In the rows, zero is written as 128.
One turn sends every row of this set to another row. A few are shown first. Where does it send the rows asked after them?
devad: [129 117 141 123 127 102 116 127 110 149 147 124 126 135 123 156 124 126
 118 146  80 122 131 149 105 132 114 120 158 124 149 135]
Mabin: [130 108 140 113 108 109 150 136 122 117 125 176 137 108 136 139 139 101
 119 132 106 126 112 127 127 113 120 140 146 124 151 165]
rumig: [105 126 149 106 136  83  92 115 113 114 122 141 114 120 139 134 106 111
 124 133 105 118 121 127 110 130 142 143 136 139 147 142]
poga: [115 112 130 139 143 106 135 117 123 130 108 135 123 150 114 153 134 119
 106 134 157 120 146 147 101 137 117 141 144 116 128 129]
vem: [131 139 136 107 125 110 130 124 118 124 133 159 112 131 132 150 158  99
 114 137 104 117 148 156  96 105 118 137 170 126 145 157]
Folok: [115 143 126 126 102 161  87 118 129 156 127 128 170 103 100 129 130 140
 128 115 132 122 144 130 120 136 106 113 105 133 125 140]
napu: [114 119 129 108 124  95 143 119 113  88 135 148 110 123 129 129 154 114
 127 128 109 116 134 131 116 116 121 148 144 148 150 150]
favug: [ 99 132 150 159 129 162 141 124 117 149 107 146 147 118 144 113 127 112
 129 124 128 104 138 132 113 164 162 145 121 138 119 143]
kufa: [110 165 108  80 130 153 116 109 123 136 128 148 187 109 137 115 150 118
 124 131 141 106 132 107 114 114 140 158 149 123 134 155]
Bato: [128 148 137 123 129 153 122 114 117 116 118 117 154 131 141 152 119 116
 122 131 117 118 127 165 162 127 139 154 121 172 105 140]
Vegob: [133 134 153 130 108 161  85 118 135 129 132 114 146 122 120 121 138 118
 124  99 133 124 138 117 127 133 125 143 123 150  91 134]
Zari: [107 130 107 118 141 116 133 120 116 120 131 159 130 123 145 136 146 101
 127 130 113 121 126 126  97 105  96 110 162 131 155 178]
rut: [104 143 154 111 129 163 130 106 144 133  97 139 185 122 114 127 115  99
 132 116 112  97 125 130 145 120 134 146 122 161 129 142]
moz: [113 175 161 125 143 140 106 113 114 102 126 139 169 129 120 122 136 109
 106 140 113 128 120 132 151 146 154 122 141 128 132 116]
zife: [126 146 123 119 130 171  98 129 124 133 141 113 159 132 146 132 150 114
 146 151 113  89 144 155 132 128 162 138 148 154 127 147]
suliv: [118 141 119 108 111 173 149 115 120 152 125 135 180 121 130 128 149 112
 121 128 130 111 130 128 111 120 130 191 151 133 129 151]
Gini: [119 127 150 123 128  92 124 104 117 153 125 132 116  97 145 139  95 106
 118 121 103 127 128 136 111 123 114 106 147 132 133 140]
Gor: [107 105 147 137 108 121 128 140 116 143 129 129 135 128 140 129 115 100
 117 141  83 118  99 121 108 121 126 136 143 126 165 142]
suli: [107 132 127 115 105 110 151 107 113 127 115 158 119  85 133 132 130  93
 127 132 120 123 136 146 106 106 108 119 145 131 165 153]
zov: [109 175 115  91 140 154 102 120 121 142 115 136 161 122 147 132 136 132
 119 138 116  93 150 139 125 118 147  89 122 147 120 147]
manu: [130 168 140 145 107 151 140 115 104 117 118 126 163 129 125 122  97 113
 119 133 123 111 128 124 126 118 133  81 140 138 100 139]
Kise: [108 179 134 145 154 142 111 110 121 152 139 151 170 113 113 106 122 132
 128 119 116  92 148 152 127 143 141 131 156 128 134 158]
maf: [112 136 130 101 120 186 140 102 110 160  99 141 170 110 127 129 121 129
 121 134 102 111 139 137 121 141 126 103 141 163 125 140]
Pabi: [110 145 113 142 140 126 112 122 109 132 133 141 145 131 120 112 127 117
  94 140 140 118 117 152 120 117 119 146 188 109 168 152]
Saneb: [ 97 134 127 121 130 107 101 124 114 138 128 139 130 135 131 117  98 113
 126 129  92  95 119 120  85 107 121 128 157 134 159 169]
Lesu: [129 124 114 129 115 102 123 117 117 117 116 137 134 117 123 126 103 114
 124 142 172 107 135 125 108 111 128  99 155 111 130 147]
Patu: [109 159 134 137 114 173  74 131 123 141 132 110 142 135 130 129 157 122
 104 116 124 131 138 141 117 131 123 143 114 138 119 131]
ril: [118 154 124 116 113 177  51 114 114 137 124 132 157 114 122 128 134 122
 122 129 137 135 136 130 109 138 123 120 135 138 123 147]
vog: [112 114 126 141 119 118 157 137 115 159 121 149 130 110 129 108 134 140
  87 127 138 111 130 138 120 134 133 137 146 106 149 137]
difim: [120 126 145 110 124 117 122 116 114  97 111 147 136 137 114 101 124 110
  90 132 142 118 114 105 118 119 139 134 178 121 141 127]
nem: [127 154 113  86 111 140 156  91 108 131 117 123 167 110 126 152 136 130
 116 130 145 131 146 126 119 119 112 131 125 139 102 127]
berot: [120 141 126 143 123 154 117 121  97 116 113 136 156 159 108 155 117 132
 139 157 127 108 149 150  99 156 142 124 128 141 115 145]
vabe: [129 144 102 108 103 165 148 116 102 150 132 115 161 119 143 154 158 125
 121 151 140 124 147 147 107 126 129 156 137 129 118 135]
dip: [123 149 140 126  87 171  92 122 118 141 123 134 159 108 106 105 115 139
 106 101 120 122 126 126 130 125 119 149 121 149 115 148]
pimur: [122 171 116  88 135 130 122  95 123 107 129 122 170 115 144 137 141 107
 123 124 156 124 132 116 134 106 130 154 134 137 105 139]

Kise goes to manu
Gor goes to rumig
Now these:
Bato goes to zife
kufa goes to nem
poga goes to Pabi
napu goes to vem
dip goes to Vegob

One turn sends every row of this set to another row. A few are shown first. Where does it send the rows asked after them?
Gif: [102 120 116 107 146 114 135 141  92 142 130 165 117 141 131  91]
zud: [128 101 131 148 111 136 148 146 141 132 137 165 158 154 132 137]
vam: [ 93 139 127 131 109 110 126 165 121 151 114 158 154 150 147 109]
Nuvir: [121 180 151 127 114 145 155 131 144 132 121 142 113 130 127 110]
Gamu: [152 103 132 147 109 136 147 108 114 143 122 140 147 150 120  89]
Giki: [100 152 135 120  89 153 127 117 142 119 121 170 137 165 130 104]
Kovob: [ 86 141 119 131 105 114 124 162 127 154 118 156 148 146 144 105]
Loput: [ 85 123  96 113 131 122 143 136  91 138 122 142 128 141 126 100]
sesu: [109 134 123 118 145 127 124 146  84 162 133 159 119 132 127 105]
mubu: [127  96 133 149 115 139 149 136 142 128 136 172 151 152 133 136]
zugus: [115 163 154 109 120 149 154 130 147 121 136 143 107 144 125 127]
gine: [154  98 132 145 105 149 155 128 123 157 119 139 127 133 130  93]
kek: [100 132 118 114 153 129 130 146  87 146 136 167 135 134 122 116]
tata: [ 93 123 108 109 133 127 128 140  81 145 126 161 123 152 135 104]
Kuru: [100 157 137 113 118 157 169 127 138 113 135 133 114 141 117 122]
vona: [120 163 159 100 114 152 160 135 136 125 139 145 115 129 120 109]
pege: [113 159 158 128 118 154 152 131 149 127 127 137 105 123 120 113]
Gadap: [153 100 131 140  96 132 150 126 126 154 118 125 143 141 131 105]
vegad: [115 156 150 113 125 156 151 139 142 123 131 148  94 121 134 113]
Rivof: [154  99 141 135 103 127 155 124 125 134 120 128 132 133 134  84]
vafi: [ 87 136 127 129 110 106 129 164 127 154 119 156 152 140 145 108]
ribuf: [164 106 145 140 112 138 151 118 106 148 134 140 139 144 119 101]
rir: [135 103 132 145 112 135 143 138 142 127 130 171 155 153 133 140]
potal: [131 174 151 115 116 139 148 117 131 128 129 149 101 135 123 104]
piz: [100 111 124 103 135 139 131 147  79 140 136 157 129 134 130  94]
Tuz: [ 97 150 133 120  82 153 136 115 139 118 123 171 136 158 132 100]
nimag: [102 148 129 122  87 149 137 115 144 111 127 172 136 164 129 106]
dofum: [146  95 127 145 103 125 149 115 115 138 113 134 139 128 122  91]
tiv: [135  99 120 148 109 139 163 127 133 147 121 114 138 136 122 109]
bibun: [ 89 126 125 113 141 132 139 145  77 132 132 162 128 134 123 105]

Loput goes to tiv
tata goes to Gadap
Gamu goes to Nuvir
Now these:
Giki goes to vam
gine goes to vona
pege goes to bibun
potal goes to sesu
piz goes to Rivof
vafi goes to mubu
nimag goes to Kovob

One turn sends every row of this set to another row. A few are shown first. Where does it send the rows asked after them?
ret: [116 149 121 102 125 123 121 144 147 113 134 161 118 140 116 116 155  94]
gono: [140 129  92 136 135 113 125 123 145 122 117 108 118 123 153 108 146 117]
Laba: [131 114 114 141 102 114 156 128 148 139 128 112 112 114 130 132 131 160]
fop: [121 166 136 142 122 127 111 132 144 105 119 164 125 139 117 156 154 115]
lub: [108 123 139 154 158 129 132  98 128 142 140 142 144 131 143 149 160 114]
raf: [109 137 157 119 104 121 137 117 145 177 130 157 117 121 138 126 142 136]
Bod: [108 130 132 118 145 134 133 126 146 141 100 124 150 131 110  88 122 103]
zizud: [126 140 110 127 145 114 125 115 156 120  85 126 127 113 124 101 122 146]
Tov: [142 127 114 114 130 100 151 148 147 113 118 155 141 155 118 120 116 145]
bemes: [106 157 118 107 145 127 102 123 146 116 128 149 123 124 106 121 148 101]
geni: [ 99 105 122 136 135 146 159 103 153 141 128 125 135 100 141 118 140 138]
mep: [147 133  99 117 136 102 134 128 131 112 146 119 143 144 128 146 121 123]
leg: [121 127 151 129 105 115 151 110 125 141 136 143 122 116 156 151 151 103]
beza: [116 163 141 156 134 131 134 147 125 145 107 143 151 151 132 148 139 155]
muf: [117 125 136 102 123 119 144 141 135 142 118 137 151 142 106 102 111 103]
radu: [127 118 112 157 140 130 155 122 154 125 135 111 139 137 119 139 138 163]
Lodel: [106 152 159 139 146 147 146 106 161 145 130 146 154 149 127 138 152 135]
vum: [117 162 143 147 109 123 130 145 124 157  95 138 127 126 144 136 139 151]
Puder: [108  99 127 121 122 133 173 121 142 138 153 143 147 124 130 140 127 139]
vinav: [118 153 126 145 119 117  96 136 138 128 118 171 106 127 124 138 158 118]

bemes goes to fop
zizud goes to Lodel
Now these:
vum goes to Bod
mep goes to leg
Puder goes to Laba

One turn sends every row of this set to another row. A few are shown first. Where does it send the rows asked after them?
vunuf: [123 130 126 133 141 113 109 150 138 157 148  93 109]
Vasev: [124 147 126 146 134 135 102  94 113 139 133 143 152]
Zubu: [122 142 126 144 139 127 109  96 118 149 138 145 155]
dotu: [148 114 139 136 143 124 112 141 139 142 133 104 101]
leko: [147 108 104 126 142 108 118 116 144 151 125 141  96]
zeziz: [108 144 149 120 125 140 111  86 110 133 120 103 115]
Zeko: [ 84 143 117 119 126 115 117 141 137 156 134 101  96]
gerol: [108 149 137 137 135 125  97  87 112 141 133 120 149]
geve: [102 140 134 138 135 126 115 159 138 154 142 104 118]
luvo: [125 136 157 134 133 142 108  91 113 127 118 121 129]
duv: [145 129 126  95  96 117 102 131 110 133 104 128 121]
sulo: [109 135 108 134 139  99  92  90 127 147 128 144 141]
buka: [ 84 155 115 126 119 137 127 143 131 151 129 115  99]
kavuz: [124 133  97 142 140 110 100 106 132 147 130 160 138]
zuruz: [154 116 115 133 139 124 117 140 142 146 133 115  93]
Sil: [ 97 137 141 115 120 137 120  94 124 128 101 126  92]
tolog: [153 110 120 129 146 107 101 123 140 147 136 108 103]
bon: [149 116 127 130 141 126 125 141 139 154 140 110  97]
roket: [144 114  94 131 139 109 108 116 144 145 122 148 102]
mov: [108 140 128 131 132 132 129 155 135 161 147 103 109]
sed: [ 88 143 129 110 119 129 120 106 125 141 112 105  86]
kero: [121 139 122 135 133 135 122 159 137 154 144 102 104]
Vos: [123 140 145 129 130 148 120  82 109 136 123 128 130]
zemav: [108 126 103 135 140  96 100 112 142 147 120 160 129]
tuse: [122 136 113  93  93 108 102 136 114 137 104 139 125]
fozi: [124 143 118 105  98 108  98 151 114 144 119 130 142]
tiruv: [141 137 135 105  99 121 100 145 107 137 118 119 139]
ratoz: [123 126  97 135 142 103 109 106 137 154 131 160 132]
fegu: [142 129 128  94  96 119 104 135 110 132 105 125 118]
sesan: [ 70 147 121 121 122 122 122 133 137 147 118 125  99]
gopub: [113 142 134 149 141 120  97 108 122 142 135 142 157]
Gog: [136 113 103 125 143  95  96  96 138 143 121 138 109]
gok: [145 136 132 106 101 118  99 145 107 138 119 121 141]
firo: [ 96 143 133 114 119 146 134  92 117 139 110 127  98]
regat: [ 78 150 120 118 119 134 135 130 130 156 128 121 100]
nik: [ 90 150 126 116 114 149 127 103 120 136 110 124  94]
niv: [122 135 112  94  95 107 102 141 117 138 106 137 121]
figi: [141 105 113 126 142 104 109 115 146 139 112 139  91]
vuf: [120 145 119 104  97 110  99 148 110 142 119 132 144]
leful: [119 147 140 130 124 155 116  85 108 130 116 127 121]

nik goes to leful
dotu goes to geve
Gog goes to tolog
Now these:
vuf goes to tuse
firo goes to Vos

One turn sends every row of this set to another row. A few are shown first. Where does it send the rows asked after them?
fason: [143 105 147 150 106 127 191 129 149 143 112 117 102  98 127 140 132 149
 105 127 140 157 125  82 118 146 145 109  96 150 166 155 119]
Noroz: [144 106 148 130 128  97 176 147 147 151 118 105 121 119 149 153  95 136
 144 139 115 143 160 104 151  91 147  91 100 152 146 123 137]
begof: [129 106 158 173 128 126 160 125 118 153 123 158 120 140 150 124 104 155
 150 121 123 155 177 121 121 101 162 110  70 155 154 119 130]
loz: [101 134 104 159  94 133 169 101 134 116 141 155 120 140 114 123 126 128
 157 133 140 154 164 124 134 119 143 103 116 156 127 128 143]
Fav: [141 101 158 141 107 130 195 106 119 146 134 119  99 106 110 141 147 171
 113 130 144 142 119  79 129 118 150 122  69 141 162 136 119]
Vubad: [142 108 159 153 113 137 161 118 142 128 162  90 125 119 103 169  74 143
 139 126 131 142 134 105 141  99 146 102 111 141 146 137 130]
Mefu: [121  97 156 149 108 144 172 110 128 135 130 146  92 149 139 158 103 158
 151 114 126 142 169 128 137 121 148 105  67 163 145 114 136]
Sigad: [130 135 108 167  99 113 148 117 129 126 134 135 147  95 146 121 114 131
 126 158 134 140 149  81 128 119 126 167  88 115 136 126  99]
per: [156 126 153 164 122 136 143 122  98 119 113 147 112 142 133 143  91 165
 145 154 155 153 145 112 135 115 174 126  83 145 171 139 126]
rovus: [146 109 145 161 118 112 154 144 132 136 147 106 148  90 137 156  92 141
 136 124 132 141 134 110 134  82 143  94 102 141 155 144 133]
nup: [129 128 116 134  84 132 186 116 149 135 118 124 127 138 114 136 112 143
 154 173 111 130 173  99 164 109 146 136  97 131 110 113 136]
sazil: [132 109 157 166 125 128 160 114 110 145 119 155 116 146 149 126 102 148
 143 121 131 156 169 119 131  99 172 102  70 154 162 120 134]
Ralif: [114 149 109 157 115 117 143  94 108 123 151 133 124 119  92 120 126 131
 131 130 142 141 147  96 127 120 137 157 104 128 149 155 109]
fuv: [128 142 109 160 110 116 151 128 125 129 132 134 142  92 150 118 125 125
 120 151 131 144 149  88 126 116 127 159  87 110 143 133  94]
zezo: [118 128 113 140  89 149 160 114 136  97 145 119 101 121 104 142 119 135
 130 145 134 129 144  96 153 145 122 155  97 119 132 133  99]
Daf: [113 125 131 178 104 106 159 118 145 157 101 124 144 146 101 143 126 155
 142 125 145 144 119 106 148 131 104 130  74 108 144 140 125]
gimas: [124 125 105 144  86 142 155 115 135  95 152 124 113 122 108 143 124 145
 139 153 143 129 144  92 154 140 116 158  94 128 132 131  98]
datap: [144  99 159 154 105 122 190 107 121 152 122 120 105  99 111 122 141 170
 108 137 139 145 122  84 125 112 163 126  72 135 165 134 119]
Res: [ 97 135 130 166 106 132 181 116 122 140 138 155 141 117 145 134 120 119
 137 141 121 158 165 104 121 117 131 121 107 156 103 102 146]
memim: [124  97 163 148 111 146 172 117 113 130 125 144  97 148 146 156 104 152
 141 120 126 147 165 122 148 115 154 102  69 165 143 108 141]
dised: [138 113 149 133 137 109 175 127 147 142 133 107 107 145 111 148  82 138
 158 129 125 137 161  90 153 100 159  91 108 146 152 132 133]
fot: [137 119 146 134 148 101 174 124 147 151 135 114 103 145 109 149  85 146
 170 134 129 137 165  93 140 101 151  98 105 147 152 133 126]
lal: [115 118 147 168 115  93 150 111 147 141 113 147 136 142 118 140 129 147
 129 146 146 153 111 103 125 131  91 131  88 121 148 113 139]
gak: [147 114 161 150 110 140 160 124  98 118 108 141 108 121 158 179  90 162
 131 150 142 144 142 109 143 127 150 131  72 152 146 120 139]
vin: [115 123 126 143  86 126 157 118 114 125 133 113 122  87 130 148 137 126
 106 147 118 145 143 116 137 127 112 167  98 143 118 120 119]
niben: [127 148 102 136 112 110 182 122 132 143 130 148 148 135 132 137 127 141
 164 156 130 128 174  78 153  94 141 124  85 126 133 135 132]
musa: [118 123 113 153  80 124 152 111 121 125 133 110 129  91 128 148 130 131
 118 150 129 154 143 120 137 128 112 166 104 151 115 123 113]
Ripi: [140 101 146 131 126  91 178 144 151 153 110 108 110 111 143 153  94 145
 153 141 111 135 161 112 144  98 142 100 100 152 136 118 137]
bag: [113 120 143 174 101 116 163 126 145 161 101 116 145 144 106 151 127 154
 137 136 136 150 120 111 149 131  96 137  76 112 132 128 123]
Sul: [139 111 156 157 121 131 190 129 142 147 123 119 105 109 113 135 123 149
 106 126 139 157 127  65 115 148 151 114  99 147 163 155 116]
Nibuf: [114 112 148 168 107 102 150 114 149 131 114 143 126 149  99 134 129 153
 132 146 146 147 110 109 135 139  94 131  93 124 145 116 142]
sovok: [113 145 104 168 111 116 143 100 105 123 154 131 133 112  96 128 120 133
 138 130 148 140 147  88 132 128 131 159 106 138 137 150 110]

vin goes to zezo
nup goes to loz
Now these:
memim goes to dised
Daf goes to lal
musa goes to gimas
begof goes to Ripi
Fav goes to Sul
rovus goes to gak

One turn sends every row of this set to another row. A few are shown first. Where does it send the rows asked after them?
bog: [124 144 128 168 104 183 149 121 143 112 134 132 168 139 145 110 108 165
 117 117 159 137 107  75 113 122 125 138 100]
Nuv: [143 113 150 129  91 185 125 153 151 167 125 134 148  92 103 128  96 138
  85 113 130 149 140  96  99 127 105 136 134]
nebes: [140 133 141 128  99 170 154 128 155 145  97 129 170 112 151 116 103 159
  85  99 178 128 114  95  97 111 109  93 136]
miru: [ 96 111  99 121  93 162 128 130 129 126 124 173 144 112 147 124  95 152
 133 146 156 151 142  94 157 102 145 133 136]
Detel: [145 132 153 127 118 177 159 126 146 134 102 134 176 118 165 113  90 135
  90 111 163 109 130  92  90 105 120  95 155]
bikar: [132 121 160 129 100 166 173 125 150 135  97 136 170 115 167 112  97 147
  86 119 167 123 114  87  92 103 115  99 130]
gurik: [124 136 120 103 124 166 144 128 142 133 122 155 124  81 159 131 117 142
 115 176 129 153 155 128 113 114 117 137 127]
kub: [143 146 147 122 113 180 160 129 151 142 115 147 177 114 160 123  98 137
  75 128 173 121 117 108  88 119 114  95 145]
non: [131 141 134 168 118 182 141 125 140 101 134 129 172 132 161 108  93 159
 123 109 147 125 115  67 118 115 130 134 113]
Bovom: [145 111 170 126 105 178 125 162 149 147 134 140 157  82 139 128  76 125
  87 122 116 137 141  91 101 124 113 136 139]
kuz: [133 151 136 162 125 187 144 129 137  99 148 142 177 131 169 112  93 144
 113 129 147 123 113  79 112 125 131 136 117]
Kul: [139 136 141 128 101 183 166 118 149 152 102 137 167 129 134 115 111 142
  83 120 178 124 123 103  84 114 113  97 142]
dun: [101 117 100 119 104 168 127 133 126 123 131 179 146 113 153 126  89 141
 131 153 152 145 147  99 153 103 149 133 144]
Dumo: [102 120  95 118 100 169 125 131 128 128 132 180 145 115 144 126  96 144
 129 154 155 149 146 101 153 106 148 134 143]
tuze: [100 117  93 120  95 168 125 131 129 129 129 176 142 116 141 127  98 150
 131 147 160 152 143 101 154 104 144 133 138]
zab: [126 129 105 111 119 170 137 119 142 143 104 139 115  91 127 125 126 153
 128 149 132 151 168 122 112 105 118 134 132]
fede: [ 98 111 102 121  98 163 126 132 128 121 127 173 145 112 152 123  90 148
 134 147 153 147 145  91 158  99 148 133 140]
lino: [121 127 112 106 109 154 133 132 149 136 106 137 118  69 156 129 115 170
 125 141 137 162 146 117 128 107 112 132 116]
vute: [141 114 163 127  99 188 136 153 146 160 137 148 151  96 117 129  90 122
  80 138 122 143 142  99  92 130 110 139 136]
Veb: [135  93 174 132  91 174 139 151 147 150 117 131 149  92 128 119  82 133
  96 118 113 139 143  78 101 114 113 138 129]
vapu: [135 157 124 163 126 198 141 123 138 111 149 142 173 143 144 114 104 142
 112 131 151 122 121  86 104 128 131 137 124]
niban: [114 109 131 111 113 156 153 120 140 127  96 141 116  84 160 118 113 151
 133 158 119 149 159 103 117  94 120 139 119]
Zolos: [134 161 117 163 114 192 135 126 145 117 146 138 171 136 138 118 109 162
 110 118 163 136 109  88 111 132 124 135 111]
dumi: [130 129 119 107 134 162 127 132 142 125 110 140 125  74 166 128 102 145
 131 145 120 137 169 115 121 100 123 131 142]
riviv: [134 103 165 129  82 172 134 156 153 158 122 135 149  84 123 125  91 147
  85 117 127 156 126  88 105 124 104 136 118]

bog goes to Zolos
nebes goes to Kul
Dumo goes to dun
Now these:
Veb goes to riviv
gurik goes to dumi

